In the rows, 128 means zero.
The rows of Z fall into a few groups, and each row is roughly a mix of its group's hidden directions.
Z:
[[131 136 152 133 160 133 141 103 132  83  98 105  95]
 [ 91 118 130  94 128 122 112 146 107 171 121 149 161]
 [110 128 152 123 120  96 132 104 105 172  83 133 121]
 [140 129 112  95 137 159 134 170 123 152 114 160 159]
 [130 105 128 158 117  80 139  81 132 143 137 141 110]
 [146 123 140 135 161 132 127 104 131  90  94 120  81]
 [119 149 126  97 144 182 124 168 131 102 123 116 133]
 [127 109 118 131 105 107 111 145 133 167 165 143 172]
 [153 142 121 140 124 130 124 116 100 137  70 134  87]
 [115 142 151 149 127 104 106  93 127 158  82 149 125]
 [ 97 151 136 115 101 174 112 147 131 160 110 106 117]
 [146  91 145 113 144  79 145 118 108 155 104 138 137]
 [108 127 119 117 113 157  93 163 113 169 125 132 159]
 [158 139 106 154 114 143 176 106 144 132 117 148  97]
 [139 126 147 140 171 119 145 100 138  75 111 123 113]
 [114 133 102 122 134 110 124 139 116 131 154 177 178]
 [139  90 160 140 131  90 107 126 140 140 149  97 154]
 [106 116 127 113 131 125 140 142 151 120 185 132 173]
 [144 130 102 130 101 126 136 165 111 147 160 132 176]
 [166 108 150 151 138  96 115 112 134 101 126  90 105]
 [103 158 124 117 110 185 108 159 134 144 122 116 131]
 [155 112 124 164 116  91  89 123 119 111 155 103 129]
 [171 132 137 120 126 125 155 146 130  91 139  82 109]
 [146  95 151 102 161 149 147 143 175 126 132 130 139]
 [145 125 134  95 164 146  94 163 134  89 124 121 126]
 [137 121 142 133 127  94 185  90 126 137 109 132 108]
 [152 103 150 136 167 115 126 100 145 100 103 127  95]
 [131 120 113 150 110 110  97 144 106 157 144 141 179]
 [135 125 111 141 118 170 147 116 158 109 142 117  77]
 [120 111 120 112 107 136 100 162 114 181 134 130 158]
 [119 125 149 150 127  92 121  84 126 104 127 101  89]
 [156 106 118 142 153  84 124 125 116  90 155 138 153]
 [129 123 119  99 154 154 104 176 110 107 134 124 161]
 [ 83 177 113 122 101 159 123 138 105 128 128 122 125]
 [ 97 146 121 121  89 130 122 152 120 165 157 125 165]
 [143 135 102 154 115 114 180  98 135 114 151 151 116]
 [152 142 108 146 114 142 169 105 133 135 104 150  86]
 [133 161 133 108 138 170 114 166 134  92 123 102 129]
 [160 111 117  99 163 148 131 163 126 129 107 161 149]
 [117 141 105 145 107 108  85 142 112 136 160 144 167]
 [105 149 102 139  80 124  88 129 119 152 152 133 115]
 [139 126  94 130 144 105 150 101 114  93 135 167 100]
 [131 145 149 136 162 129 132 107 124  74 100 107 104]
 [132 133 166 127 138 100 124 129  98 149  79 110 154]
 [144 124 137 159 123  77 155  85 128 113 137 119 114]
 [143 131 116 174 146 122 104 117 141  86 154 142 154]
 [127 104 102 133 129 123 106 146 113 159 143 166 175]
 [150 135 105 139 138 124 137 155 111 110 149 149 187]
 [114 156 129 170  79 124 139 105 129 145 140 100 118]
 [132 116 101 146  95 112  74 133 119 153 154 136 119]
 [147 145 129 168 122  94 143 101 132  85 153 111 123]
 [130 116 170 117 158 132 152 109 143 111  97  95 103]
 [144 123 112 168 122  88 155  93 129 117 154 151 139]
 [137 146 139 140 152 120 163  95 144  77 120 126 104]
 [117 126 109 127 113 157 110 131 152 176 120 176 125]
 [128 109 146 107 113 135 133 124 136 137 122  81  71]
 [129 108 138 100 165 105  90 151  98 113 119 130 154]
 [150  89 121 108 162 101 126 144 111 134 124 161 162]
 [127 134 116 129  98 109 153 139 141 153 173 141 171]
 [104 146  94 136 100 119  98 124 127 146 156 172 138]
 [121 116 173 127 161 118 136  98 148 104 104 103 105]
 [123 123  92 128 114 142 129 121 159 110 178 151  95]
 [135 101 133  98 130 151 138 162 120 115 148  74 119]
 [133 145  85 149 124 111 103 124  82 103 133 155 124]
 [129 122 124  96 151 155  99 177 111 119 127 123 160]
 [134 115 148 124 112  92 127 100 131 133 124  97  72]
 [148 133 124 155 116 120 135  93 156 105 136 120  73]
 [106 101 150 104 157 128  93 142 152 106 158 113 149]
 [127 152 148 122 134 141 134 125 138  80 125  81  93]
 [147 113 122 159 134  77 146  92 128 104 151 140 127]
 [132 147 151 153  96 152 116 128 136 163  97  91 114]
 [129 152 154 120 124 132 171 107 142 119 101 103  86]
 [108 100 156 117 152 111 120 113 161  98 165 107 131]
 [138 122 106 122 103 121 147 151 132 163 163 153 170]
 [132 108 116 125 102 120 100 158 118 174 151 132 164]
 [103 150 113 148  85 120  87 115 120 134 148 116  98]
 [112 163 128 113 117 187 111 157 142 124 121 111 119]
 [ 96 121 141 117 129 101 117 121  98 173 101 148 157]
 [100 115 126  89 133 123 108 160 108 154 138 141 170]
 [145 151  93 139 104 121 171 128  98 145 118 161 135]
 [145 136 104 115 127 174 138 159 155  98 160 123 118]
 [134 139 129 142 105 161 169 109 169 147 123 126  96]
 [130 141 152 134 160 129 148 102 132  78 104 107 102]
 [121 143 109 109 130 160  94 159 161 120 157 155 141]
 [ 95 147 118 141  91 116 165 103 140 134 169 126 126]
 [ 98 159 114 125  92 134 111 155 108 150 150 123 164]
 [140 129 116 147 130  86 162  87 110 106 126 139  98]
 [ 95 110 100 123 116 107 111 106 136 142 168 168 118]
 [116 153 133 143  93 151 133 108 138 153 102 111  81]
 [156 128 113 162 131 135 129 116 153  78 161 117 108]
 [129 153 124 150  92 153 150 107 143 152 106 123  85]
 [135 134 129 132 130 130  69 156  90 136 102 115 148]
 [137 125 143 132 159 115 181 117 146  97 141 134 163]
 [126 148 151 109 140 144 153 122 138  91 112  91  87]
 [135 130 122 147 109 123 192 103 156 131 156 133 126]
 [146 121 111 129 130 180 159 146 140  99 147 101 110]
 [129 117 153 145 128  77 138  94  98 143  98 113 124]
 [132 144 130 119 149 165 151 131 109  96  89 107  96]
 [129 122 120 129 140  92 102 146  89 112 147 130 177]
 [155  91 149 136 120  84 123 111 163 152 146 124 122]
 [138  95 139  99 145 103 141 141 101 165 100 142 153]
 [157 123 100 103 149 146 145 159 119 134 112 174 146]
 [119 148 152 133 122  91 108 102 126 161  84 149 125]
 [139 129 143 135 172 126 151 101 138  77 106 131 112]
 [130 147 114 167 146 134 107 121 137 109 132 169 173]
 [122 153 133  99 141 177 126 161 132  94 121 103 122]
 [115 138 101 138 110 118 126  94 152 136 146 178  98]
 [102 132 120 112 114 170  97 164 119 164 122 130 149]
 [167 137 129 169 133 134 145 111 144  83 131 106 107]
 [135 150 137  97 151 168 128 155 143  88 115 111 111]
 [124 115 124 118 155  87  92 135  88  99 136 133 151]
 [122 146 160 127 130  98 111 115 113 162  76 137 142]
 [132 134 137 127 108 131 160 102 133 148  97 116  71]
 [116 118 117 122  97 123 113 153 125 176 158 136 168]
 [125 150 145 142 116 108 131  91 133 156  82 145  99]
 [126 146 148 125 165 146 153 118 121  80  95 110 115]
 [150 152 128 181 132 147 142  95 146 109 103 136 112]
 [126 124 120 137 123 123 179  91 160 113 153 140  99]
 [101 154 112 146  88 120  88 110 126 134 144 127  95]
 [138 108 114 115 150 120 142 152 133 112 165 152 180]]

Each list below has one row that fits no group; the rest each fit one group, if only roughly. Name that row.
    q_356: [132 119 100 139 116 131 100 141 127 167 137 176 161]
    q_550: [155 125 136 155 119 121 143  99 148 104 130 100  77]
    q_144: [138 134 152 115 155 145 170 119 132 100  92 106 101]
    q_533: [132 138 124 145 108 121 134  88 157 128 125 138  67]
    q_467: [134 156 140 141 125 131 138 103 157  86 131 105  82]
    q_578: [137 116 108 139 142 100 124 138 111  96 171 140 173]
    q_283: [132 116 110 118 150 137  90 166 110 102 152 133 166]
    q_921: [125 153 135 154 100 132 100 116 103 147  90 102  97]
    q_626: [ 98 152 111 150  89 119 104 101 127 160 128 152 108]
    q_96: [135 120 109 119 136 165 119 169 138  99 168 113 151]
    q_423: [ 89 146 141 132  91 152 120 121 124 166 115  98 107]
	q_626
    q_281: [123 138 137  88 142 170 102 167 130 114 111 107 117]
    q_725: [107 121 128 111  96 143 105 159 113 177 137 108 148]
    q_792: [122 108 153  95 149 143 176 118 155 144 104 136 112]
    q_450: [151 121 110 127 155 130  99 158 127  88 155 142 162]
    q_851: [126 159  80 138 124 138 107 133 115 110 138 179 130]
    q_772: [122 128 113 116 141 109 112 153 113 119 157 155 186]
    q_227: [120 114 107 109 137 149  98 169 108 142 138 147 171]
    q_219: [149 132 141 119 109 139 161 123 135 139 104  95  74]
    q_14: [142 138  98 136 105 175 103 165 147 128 156 129 130]
    q_225: [128 135 103 116 121 138 155 156 130 138 160 158 179]
	q_14
    q_300: [111 142 134 112 116 159 106 169  98 146 116  96 154]
    q_274: [138 131 110 140  86 141 115 162 118 171 147 120 157]
    q_212: [137 121 115 119 142 164 114 169 138  96 164 115 155]
    q_372: [137 141 127 136 149 120 152  89 146  96 108 153  86]
    q_669: [133 121 136 110 142 177 116 174 131 115 131  93 148]
    q_764: [123 149 127 117 129 165  87 171 123 105 136 101 144]
    q_535: [115 132 141 127 108 107 135  91 128 162  96 137  81]
    q_575: [139 105 160 117 159 125 168 102 158 119 107 122 105]
    q_432: [137 102 133 132 130  88 169  87 130 146 116 149 106]
    q_530: [129 140 116 128 109 169 104 173 132 153 138 127 166]
    q_928: [149 105 170 121 132 121 149 123 145 130 116  74 108]
    q_815: [132 131 111 178 133 134 132  85 156 106 138 156 110]
    q_890: [128 151 135 140 117 137  92 123 100 137  79 108  92]
    q_107: [156 131 121 128 125 157 163 140 142  91 146  92  99]
	q_274
    q_795: [122 135 143 132 126 129 113 100 121 127  87 111  67]
    q_521: [119 146 145 142  99 127 155  92 146 151 107 116  84]
    q_554: [121 118 125 133 112 118 160  98 137 181 109 163 116]
    q_497: [157 131 110 115 161 132 148 154 123  93 136 157 165]
    q_971: [143 121 155 139 168 106 155 109 143  81 129 114 143]
    q_206: [ 94 129 128  97 108 129 104 154 104 175 125 130 150]
    q_905: [146 114 144 116 145 108 166  97 135 124  97 132  83]
    q_946: [110 125 140 104 137 105 115 150  96 154 115 139 181]
    q_643: [152 136 135 131 133 178 158 136 148 109 109  98  98]
    q_574: [117 112 171 121 139 134 128 108 144 136  95  89  92]
    q_193: [108 120 108 141  88 125  81 125 123 169 145 134 115]
	q_206
    q_963: [152 117 101 145 143  97 153 120 119  96 161 157 151]
    q_279: [114 126  97 112  93 146 108 150 119 179 135 151 125]
    q_855: [136 109 114 132  93 120  83 131 123 176 127 133 100]
    q_304: [120 120 120 104 143 127 108 168 115 123 156 137 183]
    q_595: [157 139 135 131 127 178 154 145 147 111 113  93 103]
    q_235: [123 132 147 134 127 105 123  90 115 123  94 110  73]
    q_110: [120 112 152 112 125 150 123 122 134 154  91 100  78]
    q_620: [123 115 137  95 148 145 128 174 105 127 129 109 173]
    q_428: [123 142 131 107 146 161 110 164 119  84 137  93 134]
    q_246: [113 117 119 100 140 129 111 168 112 130 153 137 182]
    q_359: [112 154 133 101 152 175 113 161 124 103 107 121 139]
	q_359
    q_317: [120 118 108 109 136 157 105 168 117 151 131 156 169]
    q_397: [131 135 122 127 156 140 142 100 129  91  97 145  78]
    q_479: [133 138 122 110 134 189 115 169 153 115 136 118 134]
    q_936: [105 149 141  97 128 175 128 155 122 119 111  91 113]
    q_419: [120 136 116 109 139 166 135 172 114 135 128 137 179]
    q_405: [131 148 116 140 135 130  92 159  94 107 132 126 177]
    q_174: [157 127  95 125 147 115 146 145 101 114 130 171 163]
    q_569: [105 134 154 136  95 124 133 103 129 171 105 100  98]
    q_440: [140 130 135 148 117 163 147 108 145 130 101 102  76]
    q_158: [139 152 124 110 138 124 179 135 128  75 147 117 126]
	q_158
    q_872: [138 129 117 176 126 119 123  85 150 100 143 137  95]
    q_79: [140 125 157 148 158 102 133  96 138  82 119 106 113]
    q_373: [130 114 102 160 122 102 137  87 136 106 164 146 104]
    q_811: [132 133 133 153 109 118 139  84 139 142 104 129  73]
    q_663: [131 120 146  92 140 127 132 170 100 141 115 104 169]
    q_315: [110 151 152 102 131 162 134 141 129 107 109  82 102]
    q_593: [110 114 136  89 131 151 131 171 103 150 125 104 158]
    q_328: [100 135 120 157  99 110 132  87 123 168 119 155 120]
    q_585: [136 121 142 111 143 129 152 103 136 136  82 137  75]
    q_972: [142 109 108 157 124  97  89 126 126 137 156 158 160]
	q_328
    q_648: [145 100 129 101 174 106 114 149 111 105 128 146 157]
    q_118: [143 113 132 161 113  74 148  96 114 153 128 134 139]
    q_797: [132 118 112 121  99 127 117 165 114 171 152 129 169]
    q_228: [121 122 129 101 163 126 130 154 133 107 150 148 183]
    q_303: [117 123 137 112 139  77  99 134 113 138 136 152 173]
    q_261: [137 152 126 174  99  95 161  96 120 130 136 126 137]
    q_597: [119 117 100 125 141 115 145 129 133 100 182 158 159]
    q_33: [142 103 128 131 138  87 176  93 131 135 126 155 120]
    q_2: [116 146 123 134 149 131 108 142 124 126 125 166 191]
    q_733: [134 130 108 145 112  92 181 105 120 123 160 146 139]
	q_228
    q_100: [119 135 145 137 113 132 148  95 125 155  84 117  83]
    q_387: [134 154 144 141 128 133 139 103 156  89 124 103  81]
    q_448: [127 146 136  85 147 175 140 165 131 118 102 120 128]
    q_297: [133 120 132 146 137  92 125 123 147 111 173 142 177]
    q_602: [120 118 120 102 138 122 101 168 118 123 163 131 177]
    q_870: [117 122 152 117 139 145 136 104 138 122  94 104  70]
    q_662: [120 134 105 117  98 135 129 160 120 169 153 146 169]
    q_975: [117 125 151 151 119 118 132  86 154 114 133  95  83]
    q_548: [128 109 133  95 145 151 133 175 111 121 140  98 163]
    q_18: [105 148 140 153  86 138 126 103 142 153 125  98  94]
    q_907: [128 132 146 110 135 131 175 101 145 125  99 125  81]
    q_254: [139  85 168 126 139  96 111 128 149 147 138 102 152]
    q_430: [136 148 116 172 127 118 121  87 155 107 130 162 108]
    q_716: [142 155 137 134 129 179 108 162 123 125  94 102 136]
	q_716
    q_371: [124 145 168 126 118 139 154 121 127 148  84  86 113]
    q_398: [121 116 127 100 140 154 120 178 117 120 150 108 169]
    q_860: [143 123 134 139 137  98 147  87 115 114  97 129  80]
    q_755: [112 145 103 119  91 150  99 161 100 164 129 127 134]
    q_821: [109 127 150 133 118 106 140  94 110 168  84 128 108]
    q_408: [143 155 120 128 133 149 113 173 114 100 139 115 173]
    q_388: [118 137 101 144 115 136 122 147 134 116 183 138 173]
    q_525: [160 140 132 126 124 169 159 142 147 109 118  94  95]
    q_48: [126 111 175 109 137 126 152 117 143 137 103  85 101]
    q_164: [137 138 150 120 136 128 165 100 153 105 109 113  78]
	q_371
    q_453: [128 103 130 136 127  86 165  85 124 153 119 153 115]
    q_837: [106 122 136 136 125 104 160  89 158 107 168 120 112]
    q_929: [132 117 116 109 135 152 145 161 155 134 162 150 174]
    q_253: [159 118 129 122 172 158 150 148 148 101 120 143 157]
    q_146: [128 159 138 134 123 149 127 113 163  92 127 107  79]
    q_75: [143 128 142  91 166 146 125 162 128  85 120 108 132]
    q_995: [139 145  93 139 114 173 148 122 149 130 124 160  93]
    q_547: [149 124 140 148 124 153 135 115 149 105 121  85  79]
    q_973: [145 123 139 126 144 147  70 154 113 131  91 111 124]
    q_159: [122 141 130  86 135 147 116 179 124 139 127 136 170]
    q_431: [129 143 147 134 116 120 164  89 150 130 107 118  79]
	q_253
